Some points:
  -0.02   1.34  -0.82   0.74  -0.35   1.87   1.33  -0.91   0.28   1.18  -0.80  -0.03   0.21  -1.53   0.96   0.03  -0.71   1.58  -1.16  -1.03  -0.72   0.17  -0.97   0.77
   1.98   0.39   1.06   0.80  -0.23   1.01   0.72  -0.09  -0.71  -0.56   0.89  -0.13   1.13   0.33   1.20   0.90   1.39  -0.30  -1.27  -0.14   1.52  -0.08   0.81   0.81
   2.02   0.37  -0.66   0.74   0.11   1.56   0.73  -0.99  -1.29  -0.23   0.55   0.87   0.66   1.31   1.04   1.93   1.84  -0.75  -1.31   0.70   1.52  -0.08   0.06   0.77
  -0.39  -1.76   0.10  -1.46  -0.06  -0.01   0.23   1.38   0.80   2.15   1.78   0.99   2.29  -0.06   1.89  -1.73   1.71  -0.92   0.29   0.15   0.11   0.68   2.14  -0.79
  -1.11  -1.56  -0.38  -1.38  -0.26  -0.19   0.37   0.50   0.57   1.03   1.70  -1.72   2.42  -1.55   2.45  -2.26  -1.30  -0.94   0.38   0.21   0.07  -0.45   1.76  -0.12
   2.21  -0.96   0.88   1.03   0.06   0.44   0.77   0.50  -1.20  -1.25   1.44  -1.61   1.72  -0.43   0.53   0.06   1.11  -0.02  -0.29  -0.77   0.64  -0.55   1.12   0.97
   0.10   0.48   1.26  -1.92  -1.36  -0.92  -0.95  -1.16   0.28  -1.14   1.23  -0.45  -0.53   0.15  -0.70  -0.32  -1.31  -0.21  -0.10   0.76  -0.21  -0.49  -0.23  -0.96
   0.73  -2.56   1.98   0.68  -0.02  -0.81  -0.56  -0.82   0.70   1.02  -0.28   0.43   0.20  -0.36  -0.62   0.22  -0.04   1.19   0.73  -0.50  -0.80   2.09  -0.36   0.87
   0.27   0.93   0.95  -0.24   1.83  -0.47  -0.52   2.18   2.25  -0.66  -1.04   1.16  -0.15   1.40  -0.18  -0.39  -0.54  -0.47   0.38   0.45  -0.63  -0.23  -0.10   0.68
   0.64   1.01   0.39   1.32  -1.50   1.38   1.42   0.23  -1.12  -0.78   1.00  -0.50   0.40   0.25   0.43   0.13   0.22  -0.41  -0.18   1.34   0.74  -0.63   0.82  -0.65
  -1.70  -0.67  -0.35  -0.89  -1.00  -0.67  -0.35   0.20  -0.17   0.02   1.05  -1.10  -1.34  -0.94  -1.98  -1.47  -0.34  -0.78  -0.67   0.11  -0.28  -1.22   1.36  -1.21
   0.43  -0.48  -0.98   0.16  -1.38   1.49  -0.80  -0.38  -1.05  -0.51   0.51   0.13   0.57   0.79   0.61   0.19   0.02  -0.60  -0.75   1.29  -0.20  -0.10   1.00   0.95
  -0.25  -1.03   0.27  -1.10  -1.62   0.81  -0.86  -0.51   0.45  -0.26   0.26   0.62   0.30   1.16   0.16   0.22   0.30  -1.02  -1.02   0.95  -0.96  -0.01   0.03  -1.03
   0.62   1.02   0.35   0.72   0.18  -1.63   1.26  -0.50  -0.68   1.31   0.64  -0.28  -0.46  -0.92  -0.45   1.04   0.42   2.15   1.36  -2.02  -1.99   2.03  -0.38   0.97
  -1.15   0.17  -2.13  -0.01  -0.74   0.74  -1.02  -1.49   0.62  -0.47  -0.79   1.08  -0.80   1.06  -1.35   1.51  -1.03  -0.31   1.34   1.00  -0.33  -0.30  -0.13  -0.53
   0.31   0.76  -0.94   0.85   0.25  -0.50   1.45  -1.14  -0.80   1.60   0.25  -0.44   0.03  -1.24  -0.94   0.87  -0.29   2.24   0.32  -1.50   1.87   1.57  -0.91   0.89
  -1.42  -1.52  -0.30   0.96   0.35  -0.21   0.43   1.33  -0.17  -0.84  -1.67  -1.79  -1.37  -0.78   0.15  -0.42   0.27   0.15  -0.53  -1.29   1.15  -1.16   1.83   0.88
  -1.46   1.00   0.21   1.31   1.97  -0.67  -0.18   1.83  -2.30  -1.28  -1.42   0.86  -0.45   0.95  -0.89  -0.89  -0.83  -0.45   0.10   0.50   0.04  -0.65  -0.80  -2.03
  -0.70  -0.14   0.92  -1.82   1.87   0.08  -0.79   0.51   1.32  -0.23  -0.13   1.03   0.20   1.40  -0.02  -0.03  -0.62  -0.64   1.20   0.68  -0.48  -0.02  -0.20  -1.22
   0.04   1.47  -0.76   0.54   1.36   0.11   1.54   0.77   0.50  -1.31  -1.18  -0.88  -0.04  -0.12   0.27  -0.10   1.06  -0.45   0.77   0.88   0.39  -0.89   0.02  -2.02
  -0.29   0.23   0.61  -0.62   1.39  -1.29   1.58   0.28   0.84  -0.81  -0.32  -0.95  -0.04  -0.18  -0.51  -0.55   0.64  -0.70   1.71   0.73  -0.20  -0.74   0.17  -0.27
  -1.54   0.30  -0.73   0.22  -1.65  -0.50   0.17   0.50  -1.53  -0.69   1.27   0.09  -0.72   0.31  -1.22  -1.34  -0.59  -0.60  -0.39   0.34  -0.92  -1.17  -0.74   0.13
   1.11   0.63  -1.08   0.57  -0.12   1.54  -0.74  -1.69  -0.73  -0.18  -0.07   1.51   0.37   1.75   0.32   2.25  -1.31  -0.82   1.58   1.10   0.28  -0.17  -0.09   0.66
  -0.23  -0.69   0.14  -0.88  -0.92  -0.28  -1.26  -1.21   0.19  -1.01  -1.34   0.19  -0.76   0.63  -0.93   0.67  -1.65  -0.19   0.34   0.80  -0.23  -0.29   0.26  -1.95
  -0.41   0.72   0.34   0.48  -0.12   0.40  -1.83   0.09   1.26   0.69  -0.85  -0.16  -0.11  -1.08   0.25  -0.11  -0.10   1.00  -1.54  -1.67  -1.54  -0.46  -1.05   0.88
  -0.76  -0.46  -0.79   0.68   0.38  -0.40  -0.82   1.10   1.19   0.06  -1.24  -0.56  -0.55  -0.99   0.19  -0.42  -0.51   0.35  -1.46  -1.97   2.09  -1.13  -1.23   0.95
  -0.10  -0.84   1.41  -1.33   0.15  -0.09  -0.30   1.27  -0.84   1.59  -1.36   2.65  -2.61   1.15   1.62  -0.47   2.25  -0.88   1.14   0.33   0.20   2.03  -2.40  -0.63
   0.14   1.21  -1.44   0.88   0.12   0.77   1.36  -1.14   0.02   1.38  -0.47  -0.28   0.13  -1.83  -1.25   0.52  -0.60   1.92  -0.81  -0.93   0.89   0.92  -1.26   0.64
   0.61   0.24   1.89   0.63   0.19  -1.69  -1.24  -0.20   0.60   0.97   0.06   0.21  -0.34  -0.67  -0.73   0.64   0.92   1.60   1.28  -1.22  -1.93   2.15  -0.28   0.91
   0.31   0.39  -1.37  -1.63   1.12  -1.84  -1.13  -0.42   0.71  -0.78   0.33  -0.96  -0.37   0.04  -0.31  -0.68  -0.39  -0.70  -1.44   0.71  -0.08  -0.81  -0.26   0.66
These points spread out most along one direction. Take the direction at right angles to it along which they spread out most. Go by this last direction. How far along it is each point below, from 0 to 99? 50 is the average, and the first point above lies past it. One standard deviation of the points above along it is 16.
  -1.15   0.17  -2.13  -0.01  -0.74   0.74  -1.02  -1.49   0.62  -0.47  -0.79   1.08  -0.80   1.06  -1.35   1.51  -1.03  -0.31   1.34   1.00  -0.33  -0.30  -0.13  -0.53 35
   1.11   0.63  -1.08   0.57  -0.12   1.54  -0.74  -1.69  -0.73  -0.18  -0.07   1.51   0.37   1.75   0.32   2.25  -1.31  -0.82   1.58   1.10   0.28  -0.17  -0.09   0.66 54
   0.73  -2.56   1.98   0.68  -0.02  -0.81  -0.56  -0.82   0.70   1.02  -0.28   0.43   0.20  -0.36  -0.62   0.22  -0.04   1.19   0.73  -0.50  -0.80   2.09  -0.36   0.87 37
  -1.46   1.00   0.21   1.31   1.97  -0.67  -0.18   1.83  -2.30  -1.28  -1.42   0.86  -0.45   0.95  -0.89  -0.89  -0.83  -0.45   0.10   0.50   0.04  -0.65  -0.80  -2.03 33
  -0.39  -1.76   0.10  -1.46  -0.06  -0.01   0.23   1.38   0.80   2.15   1.78   0.99   2.29  -0.06   1.89  -1.73   1.71  -0.92   0.29   0.15   0.11   0.68   2.14  -0.79 69
   0.43  -0.48  -0.98   0.16  -1.38   1.49  -0.80  -0.38  -1.05  -0.51   0.51   0.13   0.57   0.79   0.61   0.19   0.02  -0.60  -0.75   1.29  -0.20  -0.10   1.00   0.95 69
  -0.29   0.23   0.61  -0.62   1.39  -1.29   1.58   0.28   0.84  -0.81  -0.32  -0.95  -0.04  -0.18  -0.51  -0.55   0.64  -0.70   1.71   0.73  -0.20  -0.74   0.17  -0.27 44
  -0.41   0.72   0.34   0.48  -0.12   0.40  -1.83   0.09   1.26   0.69  -0.85  -0.16  -0.11  -1.08   0.25  -0.11  -0.10   1.00  -1.54  -1.67  -1.54  -0.46  -1.05   0.88 39
